grid =
415  539  523  539  366  443  485  365  547  551  302  553  535
561  312  130  600  754  597  256  646  714  467  723  552  655
413  647  674  475  386  475  807  348  158  361  408  467  342
154  940  913  114  191  127  911  248  252  425  161  338  302
466  421  618  435   72  464  678  708  401  641  517  671  469
605  382  379  452  611  396  433  467  285  451  448  552  463
Rows and columns are numbered from 0.
The entry at row 0, column 2 is 523
The bottom entry of the column that holds the smallest entry is 611
Read off the minimum.
Answer: 72
The entry at row 2, column 0 is 413
Read off the entry in row 1 and column 1.
Answer: 312
Read off the entry at row 1, column 0.
Answer: 561
Read off the entry at row 2, column 1.
Answer: 647
Read off the entry at row 0, column 1.
Answer: 539
Read off the entry just right of 451.
Answer: 448
Read off the entry just left of the largest entry.
Answer: 154
The entry in the top-left corner -> 415
The entry just left of 754: 600
Read off the entry in the top-right corner.
Answer: 535
Read off the entry just right of 547.
Answer: 551
Read off the bottom-left entry.
Answer: 605
The entry just left of the smallest entry is 435
Read off the bottom-right entry.
Answer: 463
Read off the entry directly above 646.
Answer: 365
Read off the entry directly below 256.
Answer: 807
Read off the entry directly above 469.
Answer: 302
Read off the entry directly above 463.
Answer: 469
Read off the entry directly below 913.
Answer: 618
The entry just right of 940 -> 913

-26	2	6	-2	-9	-13	4	-12	-6	-50
The minimum is -50
Give the maximum.
Answer: 6
The entry just right of 6 is -2

x = [[18, -7, 6, -13, -10, 18, 5, -9, 18, 15, -24, 31, -5, 14, -18], [9, 5, 2, -10, -5, 16, 16, -2, 22, 10, -18, 19, -12, 8, -10], [21, 4, -15, -6, -1, 10, -1, 3, 25, 22, -37, 19, -3, 12, -21], [10, 4, -1, -2, -8, 18, 12, 1, 25, 10, -22, 24, -10, 14, -12], [16, 9, -4, -18, 4, 13, -3, -3, 16, 23, -36, 24, -5, 15, -21], [15, 22, 1, 3, 7, 27, 2, 3, 33, 6, -23, 31, 2, 5, -31], [13, 6, -3, -5, -4, 18, -4, 0, 21, 14, -28, 26, -7, 19, -19], [20, 1, -3, 3, -1, 17, -7, -1, 25, 11, -25, 26, -6, 14, -21], [12, 7, -21, -5, -25, 21, 0, 11, 28, 19, -34, 27, 12, 15, -30], [6, 8, 13, -1, -8, 18, -13, 2, 28, 29, -34, 20, -15, 16, -25], [12, 1, 2, -10, -13, 15, -26, -4, 20, 20, -17, 11, -8, 8, -28], [11, 5, 15, 5, -6, 19, -5, 3, 30, 29, -43, 31, -15, 24, -22]]
Find the entry just right of the smallest entry.
Answer: 31
Find the entry just left of the smallest entry.
Answer: 29
The entry just left of the largest entry -> 3
The entry just right of the largest entry: 6

[[ 0.061 -0.032  0.014  0.009 -0.018 -0.161  0.003  0.075]
 [ 0.102 -0.008  0.032  0.087  0.064 -0.006  0.175 -0.026]
 [ 0.075  0.027  0.022  0.015  0.037  0.073 -0.004 -0.025]
 [ 0.084  0.027  0.230  0.002  0.080  0.033 -0.218 -0.115]]
Indices start at 0.
The entry at row 1, column 2?
A: 0.032
The bottom entry of the column that holds the smallest entry?
A: -0.218
The entry directly above 0.084?
A: 0.075
The entry in the top-right corner?
A: 0.075
The entry in the bottom-left corner?
A: 0.084
The entry just left of -0.218: 0.033
The entry in row 0 and column 1 is -0.032
The top-left entry: 0.061
The entry in row 0 and column 2?
A: 0.014
The entry just left of 0.022 -> 0.027
The top entry of the column that holds the smallest entry?
A: 0.003
The entry just left of 0.037 -> 0.015
The bottom-right entry?
A: -0.115
The entry just left of -0.025 is -0.004
The entry in row 2 and column 2?
A: 0.022
The entry directly above -0.006?
A: -0.161
The entry at row 1, column 0 -> 0.102
The entry directly below 0.037?
A: 0.080
The maximum?
A: 0.230
The entry directly above -0.115?
A: -0.025

[[4368 7335 4884 6177 8072]
 [5618 5484 9836 4743 4568]
 [3970 2626 5935 4051 4569]
 [5620 7087 8916 5563 7451]
 [6659 5062 9059 3158 5260]
 [7562 4510 7479 4807 6092]
 [4856 3212 6878 3954 5328]
 [6058 4617 4430 5595 5483]
 [8016 7794 6335 5028 4727]
 [6324 7691 5087 3776 7204]
 [3919 4770 7053 4706 3777]
 [9381 5740 3265 7135 8052]
 [5195 6304 6686 5648 8991]
 [8835 7418 5710 3456 3785]
 [7592 5915 4396 6270 8427]]
The entry just right of 4706: 3777
The entry in the top-left corner is 4368
The fourth-last entry, reading row by row is 5915
Find the entry in the bottom-left corner.
A: 7592
The second entry in reading order -> 7335
The bottom-right entry is 8427
The last entry in the row that holds the largest entry: 4568
The entry directly below the centre entry is 6335
The entry directly above 8016 is 6058
Find the third entry on the main diagonal.
A: 5935
Find the 3rd entry in reading order.
A: 4884
Find the largest entry.
A: 9836
Find the entry directly below the smallest entry.
A: 7087
The entry directly below 3265: 6686
Find the entry just left of 9059.
A: 5062
Find the 2nd entry on the diagonal from the top-right corner.
A: 4743
The entry directly above 5915 is 7418
Find the entry directly above the smallest entry.
A: 5484
Find the entry just left of the centre entry.
A: 4617
Find the 1st entry on the diagonal from the top-right corner.
A: 8072
The smallest entry in the first column -> 3919
Find the 4th entry, reading row by row.
A: 6177
The second largest entry -> 9381
Find the largest entry in the last column.
A: 8991
The entry directly below 4807 is 3954
Find the entry just left of 7087.
A: 5620
The entry just right of the centre entry: 5595
Find the entry just left of 8052.
A: 7135
The entry just right of 4396: 6270
The entry directly above 8835: 5195

arr = [[843, 380, 549, 706], [405, 246, 838, 242], [733, 433, 376, 631]]
Read off the minimum.
A: 242
The first entry in reading order: 843
The third smallest entry -> 376
The entry just right of the largest entry is 380
The 2nd largest entry -> 838
